(in the rows, 128 means zero)
Each row of Y is roughly a mix of the hidden directions of one of 4 groups.
Y, 128 rows:
array([[129, 128, 101, 172, 123, 174, 117, 164, 138, 125],
       [137,  95, 124, 137, 180, 133, 137, 122, 132,  82],
       [122, 142, 117,  85, 183,  97, 132, 124, 134, 124],
       [159, 100, 116,  84, 114, 110, 164, 111, 117, 110],
       [146, 113, 102, 109, 172, 115, 167, 111, 141, 103],
       [156, 159, 135, 130, 139, 148, 111, 150, 101,  78],
       [108, 138, 155,  94, 139, 148,  89, 160, 135, 100],
       [141, 160, 119, 144, 129, 172, 116, 155,  92, 102],
       [125, 110, 153, 102, 123,  89, 117, 102,  84, 108],
       [ 89, 149, 160, 105, 128, 111,  97, 141,  92, 118],
       [116,  95, 112, 156,  94, 107, 120, 144, 168, 151],
       [142, 164, 133, 108, 109, 106, 130, 104, 182, 136],
       [150,  87, 138, 166, 144, 143, 135, 164, 127, 156],
       [105, 157, 151,  94, 131, 128, 126, 126,  79, 158],
       [116, 126, 108, 123, 146, 132,  94, 110, 190, 124],
       [133, 137, 129, 142,  79, 168, 104, 133,  92, 137],
       [134, 119, 119, 122, 114, 113, 128,  97, 172, 181],
       [ 91, 158, 150, 114, 135, 105, 134, 126, 166, 163],
       [ 98,  86, 110, 135, 147, 154, 116, 135, 166, 104],
       [116,  91, 119, 113, 169,  99, 147, 115, 158, 105],
       [137, 179, 114, 112, 121, 105, 123, 150,  87, 147],
       [124, 173, 132,  88, 151, 127, 102, 134,  94, 112],
       [164, 105, 128, 108, 129, 101, 138,  86, 163, 111],
       [132, 138, 122,  78, 159,  91, 154, 148, 134, 143],
       [ 91, 167, 118,  92, 136, 144,  91, 126, 137, 144],
       [120, 134, 140, 165,  79, 157, 112, 114,  99, 116],
       [137,  91, 107, 141, 145, 138, 154, 124, 182, 143],
       [128, 147, 136, 104, 135, 101, 134, 113, 182, 165],
       [106, 171, 127, 123, 137, 165,  85, 137, 110, 113],
       [124, 103, 113, 112, 156, 175, 115, 111, 122,  87],
       [149,  76, 134, 166, 148, 142, 136, 153, 140, 145],
       [149, 109, 115, 144, 101,  95, 160, 113, 144, 170],
       [145,  89, 112, 162, 143, 126, 179, 124, 142, 127],
       [157, 110, 122, 191, 100, 125, 143, 135, 128, 135],
       [134,  93, 161, 135,  73, 131, 143, 118, 147, 143],
       [170, 110, 144, 127, 149,  84, 157, 125, 114, 151],
       [145, 128, 103, 174,  83, 143, 108, 128, 128, 103],
       [135,  98, 133, 143, 123,  93, 165,  95,  93, 115],
       [153, 164, 115, 103,  94, 174, 115, 136, 140, 127],
       [ 92, 140, 130, 120, 121, 119, 109, 155, 156, 181],
       [142,  82, 126, 164, 161, 121, 153, 137, 157, 136],
       [136, 117, 110, 135, 105,  88, 162, 131, 169, 155],
       [ 89, 147, 116, 176, 140, 148, 127, 142, 162, 135],
       [131, 110, 111, 108, 120,  93, 174, 106, 144, 162],
       [ 94, 139, 134, 108, 144, 145,  82, 147, 165, 114],
       [118,  89, 126, 180, 157, 125, 151, 144, 139, 141],
       [136, 157, 142,  83, 155, 150, 107, 118,  97, 107],
       [129, 138, 100, 137, 166, 122, 172, 107, 166, 135],
       [161, 165, 130,  83, 145, 130, 124, 131, 109,  94],
       [123, 128, 113,  89, 137, 111, 151, 108, 183, 143],
       [ 95, 123, 142, 125,  77,  97, 141, 101, 104, 130],
       [129,  88, 140, 143, 107, 135, 137, 138,  67, 129],
       [111,  86, 155, 116, 157, 103, 130, 124, 139,  86],
       [164, 151, 131, 106, 125,  91, 166,  95, 125, 121],
       [148, 140, 127, 103, 158, 168, 114, 116, 107,  84],
       [137, 163, 136, 164,  85, 134, 143,  97, 127, 151],
       [125, 152, 111, 155, 121, 160,  98, 162, 160, 152],
       [162, 115, 131, 108, 146,  83, 164,  98, 134, 119],
       [162, 146, 160, 114,  90, 146,  88, 129, 111, 128],
       [119, 118, 116, 124, 166, 171, 112, 131, 130,  79],
       [115, 166, 146, 126, 101, 144,  83, 147,  96, 137],
       [153, 129, 116, 126, 139, 152, 121, 147,  99,  68],
       [129, 116, 120, 147, 140, 159, 122, 148,  98,  71],
       [153,  76, 111, 145, 147, 102, 153, 103, 140, 128],
       [103, 129, 147, 172, 104, 112, 108, 163, 101, 141],
       [141,  93, 160, 144, 173, 104, 140, 144, 135, 103],
       [124, 164, 129, 140,  95, 154,  97, 142,  87, 111],
       [149, 110,  95, 117, 130, 121, 167, 114, 177, 118],
       [119, 139, 102, 162, 158, 146, 146,  90, 163, 125],
       [ 98, 163, 141, 109, 108, 147,  87, 149, 101, 130],
       [157, 159, 142,  80, 140, 137, 106, 100, 110, 141],
       [127, 136,  99, 177,  94, 124, 141, 117, 115, 164],
       [131,  81, 103, 173, 118, 149, 132, 137, 140, 102],
       [ 95, 114, 138, 142, 126, 133,  78, 174, 134, 122],
       [121, 125, 115, 147, 135, 149, 118, 145, 188,  94],
       [137, 132, 142,  96, 157, 115,  90, 122, 124, 178],
       [142, 130, 128, 118, 157, 172, 142, 148, 102,  84],
       [179,  91, 127, 118, 152, 112, 158, 125, 151, 130],
       [171, 124, 105, 158, 113, 142, 145,  98, 165, 136],
       [138, 120, 134, 142,  97,  92, 139, 120, 109, 184],
       [124, 167,  93, 119, 101, 126, 151,  83, 131, 116],
       [138, 118, 131, 115, 128, 103, 181,  96, 140,  92],
       [ 87, 154, 133, 124, 119, 170, 102, 159, 136, 109],
       [121, 167, 146, 123, 103, 152,  87, 141,  92, 120],
       [139, 136, 153, 144,  98, 144, 104, 165,  84, 115],
       [ 95, 163, 154, 117, 113, 123,  76, 129, 111, 125],
       [155, 130, 138, 150,  94, 108, 112, 118, 131, 183],
       [131,  58, 124, 139, 128, 131, 147, 125, 100, 114],
       [173, 142, 117,  97,  88, 133, 123,  93, 116, 126],
       [138,  82,  99, 166, 120, 122, 143, 113, 157, 148],
       [114, 103, 149,  74, 129, 123, 144,  94, 141, 151],
       [139, 103, 126, 129, 195, 111, 153, 142, 128, 123],
       [128, 128, 159,  93, 137,  94, 119, 114,  91,  94],
       [128,  63, 150, 152, 149, 119, 139, 138, 122, 113],
       [113, 121, 128, 113, 160, 174, 111, 122, 108,  84],
       [151, 122, 130, 137, 148, 158, 150, 106,  74, 106],
       [137, 186, 120, 141,  85, 151, 116, 131, 122, 119],
       [137, 113,  95, 170, 118, 113, 165, 123, 150, 158],
       [151, 112, 104, 148, 174, 127, 171, 127, 142, 148],
       [120, 157, 129, 120, 134, 163,  89, 157, 146, 166],
       [113, 107, 122, 112, 177,  90, 134, 124, 162, 144],
       [136, 144, 148, 122,  79, 127, 101, 149,  84, 136],
       [113, 148, 130, 143, 108, 148,  84, 152,  83, 141],
       [150,  96, 110, 142, 115, 112, 175, 103, 107, 151],
       [107, 169, 130, 136, 103, 167,  89, 140, 112, 134],
       [116, 119, 126, 119, 158, 173, 113, 126, 108,  79],
       [188, 155, 134, 131, 128, 128, 149,  96, 120, 147],
       [115, 177,  75, 115, 125, 142, 120, 128, 118, 146],
       [131,  86, 117, 135, 168, 116, 165, 130, 164, 131],
       [119, 107, 128, 167,  81, 131, 124, 149, 140, 167],
       [113, 149, 117,  80,  93, 137,  98, 147, 109, 145],
       [106, 134, 138,  99, 166, 156, 103, 106, 141,  91],
       [143,  93, 108, 147, 143, 108, 176, 116, 159, 135],
       [145, 133, 173, 126, 106, 153,  89, 133, 146,  97],
       [138, 148, 157, 101,  97, 137, 104, 146,  83, 112],
       [120, 115,  97, 172, 137, 128, 156, 125, 168, 155],
       [ 96, 105, 101, 138, 127, 110, 102, 145, 152, 174],
       [138,  91, 133, 120, 157, 135, 138, 130,  83,  87],
       [132, 101, 111, 132, 177,  99, 161, 127, 157, 130],
       [ 85, 141, 124, 143, 125, 146,  92, 158, 103, 158],
       [ 91,  87, 124, 158, 106, 127, 106, 133, 151, 157],
       [ 95, 173, 156, 106,  96, 109, 129, 129, 112, 112],
       [129, 143,  92, 140, 125,  95, 158, 132, 144, 177],
       [141, 155, 125,  97, 155, 155, 110, 134, 144,  79],
       [133, 140, 126, 156, 113, 109, 145, 132, 191, 150],
       [104, 191, 129,  94, 125, 133, 119, 149, 124, 130],
       [133, 131, 115, 130, 138, 113, 163, 108, 170, 177],
       [128, 117, 105, 151, 164, 132, 179, 133, 129, 162]])
Each list below has one row that fits no group; the rest each fit one group, if only roughly. Name that row.
    k_360: [111, 134, 136,  89, 134, 116, 126, 135,  64, 120]
    k_579: [112, 155, 105, 132, 153, 145, 112, 162, 142, 176]
    k_273: [136, 149,  88, 133, 122, 187, 118, 114, 147, 131]
    k_975: [126, 127, 115, 123, 114, 101, 143, 125, 192, 158]
    k_903: [ 88, 146, 122,  91, 153, 125,  92, 148, 144, 150]
    k_673: [ 99, 135, 140, 143, 144, 160,  99, 155, 119,  82]
    k_461: [124, 105, 116, 124, 163, 171, 138, 105, 136,  85]
    k_958: [107, 137, 165, 140, 137, 144,  77, 158, 111, 116]
    k_262: [124, 153, 115,  82, 123, 158, 102, 121,  98,  98]
    k_208: [134,  80, 115, 169,  93, 128, 142, 142, 141, 147]
    k_843: [151, 133, 130,  99, 136, 139, 115, 128,  66, 103]
    k_787: [120, 133, 127, 101, 114,  81, 152, 117, 138, 176]
    k_796: [150, 105, 157, 175,  93, 112, 147, 127, 133, 146]

k_273
    k_330: [118,  89, 104, 151, 119, 113, 176, 120, 158, 136]
    k_573: [ 89, 139, 128,  86, 155, 116, 151, 120, 166, 129]
    k_179: [172,  99, 128, 133, 112,  90, 155, 108, 154, 128]
    k_849: [112, 120, 137, 107, 111, 113, 135, 128,  58, 124]
    k_23: [112, 112, 112, 133,  72, 122, 121, 117, 138, 173]
    k_309: [136, 100, 144, 110, 150,  98, 145, 114, 143,  75]
    k_973: [149,  89, 116, 141, 138, 108, 165, 114, 149,  89]
    k_245: [134, 178, 115, 160,  83, 114, 125, 125, 146, 135]
    k_695: [117, 171, 150, 103, 158, 111,  94, 152, 139, 142]
    k_773: [153, 167, 155, 139, 109, 150,  93, 154, 136, 150]

k_179
    k_552: [113, 176, 131, 134, 119, 156,  96, 168, 137, 117]
    k_44: [129,  91, 134,  98, 180, 103, 144, 147, 134, 121]
    k_109: [133, 160, 154, 109, 124, 132,  94, 146,  80, 108]
    k_658: [174, 125, 137,  97, 160, 133, 125, 114, 118,  85]
    k_931: [109, 111, 102, 171, 111, 150, 130, 147, 127, 173]
    k_43: [140,  96, 131, 115, 145, 126, 158, 103,  79,  99]
    k_104: [135,  71, 119, 140, 177, 120, 139, 127, 124, 139]
    k_113: [128, 154,  95, 182, 107, 148, 136, 144, 131, 150]
    k_696: [129, 116, 127, 163,  96,  88, 163, 145, 110, 151]
    k_412: [122, 142, 127,  92, 141, 165, 109, 127,  78, 110]

k_412
